D: rows in a few groups, each row roughly a mix of its group's directions
D (148 x 12)
25	0	9	14	-34	-56	7	-13	0	8	9	7
17	15	3	-14	-12	8	0	11	-47	19	30	-34
-55	10	-30	22	10	-11	1	-2	16	-8	25	-7
21	-45	29	18	-13	-11	-18	25	-1	-16	21	7
-8	-2	37	-39	10	-16	-10	2	-6	36	-27	16
24	-36	35	14	-4	-9	-38	7	-13	-19	18	3
13	-20	-41	6	-4	45	-2	10	18	3	28	-5
15	-30	-1	-3	20	-28	4	16	-18	33	36	19
14	-19	12	1	-1	-2	-44	-22	-42	5	-13	-24
-5	19	7	15	-4	28	-8	-25	38	32	32	8
-17	1	-3	-9	33	27	1	27	39	23	-5	28
-23	28	37	-43	8	-17	12	9	3	-16	13	-12
5	-17	31	-8	10	-6	-14	-29	7	-31	-19	43
-24	-13	-51	-27	20	-1	-28	18	3	-8	8	0
30	-34	7	14	11	-24	26	-2	27	-15	-6	33
23	-8	53	-1	-42	2	-3	4	-13	-10	-6	14
-6	-12	-30	18	-12	-21	19	-30	-3	-42	23	12
-27	16	-16	-47	40	18	0	-12	9	-2	-7	2
10	51	3	5	-7	-7	18	-15	-12	10	-24	-38
16	-3	15	29	-33	-1	7	29	-25	-5	-16	-38
16	41	33	-5	11	-27	0	-20	24	-16	-23	1
-34	-14	-23	-5	24	-14	-8	-46	-3	23	0	16
32	-9	-1	-30	-30	-33	4	7	-28	-10	20	-19
19	-12	54	17	-11	-24	-16	16	-21	-17	0	-3
34	-1	18	6	0	32	27	9	41	-5	4	24
25	0	-7	11	42	-22	8	0	3	35	5	-36
-1	-17	-15	0	1	-21	39	18	20	-4	4	50
13	-10	-1	-36	28	11	-18	4	12	-46	-19	16
32	-23	31	-11	10	12	-31	4	-36	2	3	-23
10	41	1	29	15	-6	-27	9	31	-30	11	0
-52	25	6	-20	6	7	-9	0	13	-30	-11	-22
0	-55	36	-8	-8	2	-9	13	23	17	-1	-13
-1	14	64	21	11	2	10	-8	18	-11	-9	-10
18	26	-43	3	4	14	-5	-2	-19	-25	34	20
-24	-23	17	-11	41	-22	-29	-3	4	-20	-20	-17
-25	26	-17	-7	38	8	-2	-10	-7	-9	43	20
25	-32	-29	19	-18	-9	14	-10	-20	-41	-3	-5
-19	11	33	9	9	-33	30	11	19	24	-27	15
-37	18	-27	-9	15	-34	23	25	3	-16	-12	-14
-9	54	-8	20	24	1	-22	1	17	-27	-3	-9
4	35	42	2	-20	9	-31	1	8	24	-24	-1
-2	17	26	-9	7	-16	-3	-31	35	-46	-3	2
-12	5	22	5	-44	40	10	-12	12	-19	-10	25
-11	34	30	-21	26	-17	-10	-1	-31	-27	-15	5
-14	17	20	-26	27	22	3	17	10	22	41	-16
-45	19	-17	0	5	-29	3	36	7	-24	1	-12
-15	-16	14	-6	-59	-16	-20	16	-17	15	-8	1
16	-44	39	-3	-1	-2	28	6	-10	22	8	-22
-20	22	11	22	47	2	17	25	6	29	-14	-4
-5	-30	37	-16	-17	-13	-13	15	29	15	-13	-32
-8	35	-6	-9	11	-17	5	-18	48	15	-17	-25
-21	40	9	-11	30	13	29	20	18	13	24	4
-10	-3	-34	-1	-32	1	7	11	-23	49	-5	18
10	5	-13	-13	32	25	-20	46	-6	4	-5	-31
4	-12	15	16	-12	23	1	-19	-31	-41	17	-33
6	-17	21	-41	9	-9	22	8	-30	-4	-16	-37
25	-8	-7	10	25	-46	29	-19	-19	7	-5	20
5	-10	48	22	-10	-19	41	-21	2	11	6	-6
-14	15	-48	10	7	14	10	-2	41	21	13	-11
34	-35	2	1	4	-6	-1	-44	-17	18	-20	17
16	-29	-21	23	2	-5	-44	-15	-31	-15	-8	12
-10	-26	38	23	37	-25	20	-3	0	5	14	-18
-1	18	-19	-15	-9	-3	0	35	-11	54	-15	-15
9	-34	-9	6	17	19	-21	-28	-47	8	-7	10
21	-20	51	8	9	-13	0	-34	3	-22	-4	17
1	12	16	38	8	28	-2	3	-24	-36	27	-19
6	4	20	-32	39	-38	5	9	12	9	-30	0
0	-2	43	-29	-7	-30	-18	15	-1	14	-35	-3
0	-19	-53	24	4	0	-5	-15	-1	-25	2	-32
-23	-13	-32	-8	-2	-22	-16	14	-42	5	-32	8
48	-34	1	17	-1	-24	22	6	-2	2	6	27
-1	-28	10	14	-49	-31	-14	20	22	12	-1	-6
-1	-24	2	-21	24	-42	17	-32	-22	-12	-15	-12
30	-8	11	34	-7	-17	-34	23	-16	-12	8	-30
6	25	-2	-45	-23	12	8	14	33	11	25	13
2	13	-43	15	-44	7	-2	-23	-4	-8	30	-4
-15	18	-24	-5	-34	-33	23	-27	19	5	21	-13
-33	-24	-9	-26	-42	-18	-22	20	1	7	-4	14
15	19	46	-13	-21	26	16	26	13	24	0	6
-5	29	-43	-8	29	38	10	2	-10	-17	3	-7
25	-39	41	-9	21	7	-2	0	19	-22	-1	22
-3	28	20	-35	-9	-35	0	5	-19	-10	-21	-33
29	-40	-4	-11	-44	-9	6	-11	-5	-5	-29	-7
-5	25	-18	7	36	24	11	26	-5	-19	22	-33
9	-19	-9	24	4	20	-27	-9	-32	-28	-1	-40
-27	7	18	-14	25	8	-21	13	7	24	48	-11
-8	-8	13	26	-40	-10	-4	-47	-1	0	20	20
10	-16	-8	40	3	-37	-2	24	26	-27	-14	10
-28	24	-40	-9	23	-4	-5	-12	25	3	34	13
-28	21	14	13	39	-14	-7	2	-20	-36	17	-18
20	-11	49	-20	-2	-25	-20	-9	2	31	-15	-7
7	-23	6	28	3	19	7	-32	3	30	15	42
24	23	19	-29	29	4	-2	3	-27	-31	8	-26
32	-5	43	20	-28	-18	-2	-20	1	26	6	-9
13	3	18	-29	-4	-61	-10	1	6	-19	10	-2
-15	4	12	-25	-26	14	-5	-43	4	-1	38	21
-1	-12	15	-42	39	27	23	2	15	10	-12	17
-15	30	-9	21	-18	19	5	-23	19	-46	6	16
1	-20	26	31	3	43	-30	5	24	9	12	11
6	7	-12	40	-46	-1	-30	-5	-9	-19	-18	-3
26	-40	26	1	3	-9	11	-24	18	-22	-2	34
-23	11	-48	8	-21	15	18	22	-25	-3	-20	-10
-2	-16	-45	16	-4	-11	-33	-14	5	-22	-5	-35
20	3	15	3	-24	42	-3	30	-14	28	-1	-29
-7	-8	-9	-10	31	-21	7	-32	18	4	15	48
-2	-11	-22	-8	-15	15	-6	34	-26	52	-6	-4
-26	31	-46	13	5	29	-9	23	-1	-14	-3	10
-6	-8	48	26	7	5	25	5	-15	12	-31	-24
11	-20	-12	11	-22	-12	-21	9	-35	-25	-44	4
-14	28	50	4	14	-13	9	20	6	19	-2	31
40	-38	15	9	7	-20	6	-10	3	-5	35	21
3	-2	-16	35	23	-25	9	17	46	17	9	13
3	21	-1	-5	-53	-44	-16	1	6	9	0	-8
37	-15	-32	10	-26	17	6	-1	-12	-27	22	26
18	-30	-22	42	1	-6	8	-12	-31	-30	-6	9
-17	33	-21	9	4	36	-2	26	-3	-8	-28	31
28	-1	-1	43	-2	-23	-6	34	14	6	31	-8
32	-25	-18	4	-19	8	29	18	-5	-17	-24	-35
3	-24	-24	48	6	-7	3	-15	-22	-33	-7	-17
-38	32	5	23	11	-9	4	-13	17	-25	35	-10
42	7	50	18	17	-11	5	-3	-12	12	-9	-17
40	-18	8	-3	-7	34	-4	19	-15	30	10	29
8	-35	-3	34	14	-33	-15	1	27	-3	-7	30
-24	19	-21	-12	-14	3	33	-17	43	4	27	-7
4	0	26	-40	31	21	-24	-23	-2	-1	24	19
-27	55	-17	1	-6	-15	9	14	18	22	-13	-11
6	13	63	-2	18	-17	-4	-6	17	3	-23	-4
23	0	-24	-9	-31	31	-5	6	31	35	5	15
-5	47	-15	20	9	4	12	32	-1	25	-4	-30
-8	2	20	23	-45	-26	-29	-5	10	17	2	26
14	-20	12	-4	33	-27	-10	-21	-16	32	28	-22
-23	13	27	20	-12	7	-37	-6	27	-23	27	-15
18	31	-11	16	-4	-36	11	-20	-30	-14	12	30
3	-22	36	-20	17	6	-4	-14	5	15	50	16
-23	17	32	-14	1	-8	-24	11	11	34	-36	18
12	20	5	24	-36	11	-23	33	-20	-19	0	-26
12	-9	-26	-21	43	6	2	-11	18	-20	33	23
25	-23	40	-9	29	9	-21	9	-14	1	-28	20
12	-10	-17	23	-17	-3	9	-11	20	-24	-49	27
-7	20	37	-19	14	-14	-31	29	8	27	-22	0
-8	-1	18	39	-36	-33	3	-3	-19	13	-18	23
-5	-17	-36	-35	23	11	-37	15	4	-26	0	4
-14	5	45	-13	26	-29	4	-26	-11	6	-19	23
11	37	12	-28	-25	25	-7	20	14	8	-35	-1
1	9	1	36	-9	-2	-49	-26	-1	16	8	-29
16	-10	-42	22	-24	-19	-1	11	23	-29	-10	-23
12	1	-7	-9	-32	10	22	0	-18	21	-31	46
41	-38	-5	-5	0	-30	12	0	17	-8	34	-2

one row of each group, then the others: which group is each in?
2	25	37	-3	9	4	-4	-13	20	-31	-34	30
<30>
-9	-31	2	-15	-40	-43	-12	23	-10	-7	3	11
<90>
-28	5	1	-6	48	-28	-30	-8	-25	-8	-1	6
<44>
-10	-37	27	-17	23	-25	-20	9	-12	-36	-8	1
<72>

18	-2	3	43	-19	6	-14	-4	36	-28	-28	8
<72>
-9	-38	4	-38	24	10	-21	25	11	-8	8	-27
<30>
-3	-3	-14	18	24	-15	-27	-27	2	8	-44	-30
<72>
47	-19	-6	22	-32	9	-22	22	-9	-10	-14	10
<44>
4	6	54	-15	24	25	-25	-21	6	11	3	0
<90>
3	4	-19	-9	-30	27	4	29	-22	41	-20	14
<30>
18	-40	-6	-16	17	48	11	-5	-4	12	22	-4
<90>
0	-18	-11	27	-16	6	-12	26	54	4	2	-22
<90>
-13	32	13	10	-15	15	-1	-42	28	4	29	-21
<72>
-4	-1	-34	11	5	-35	28	-20	8	-9	-43	3
<72>
29	0	12	-39	-4	-13	-21	14	12	-20	25	-34
<90>
-20	-20	45	1	34	-28	-25	-6	11	10	0	-7
<30>
7	-16	33	-20	33	5	-18	-14	-14	-14	24	36
<90>
-8	3	-13	-2	30	-27	27	47	15	10	23	2
<72>
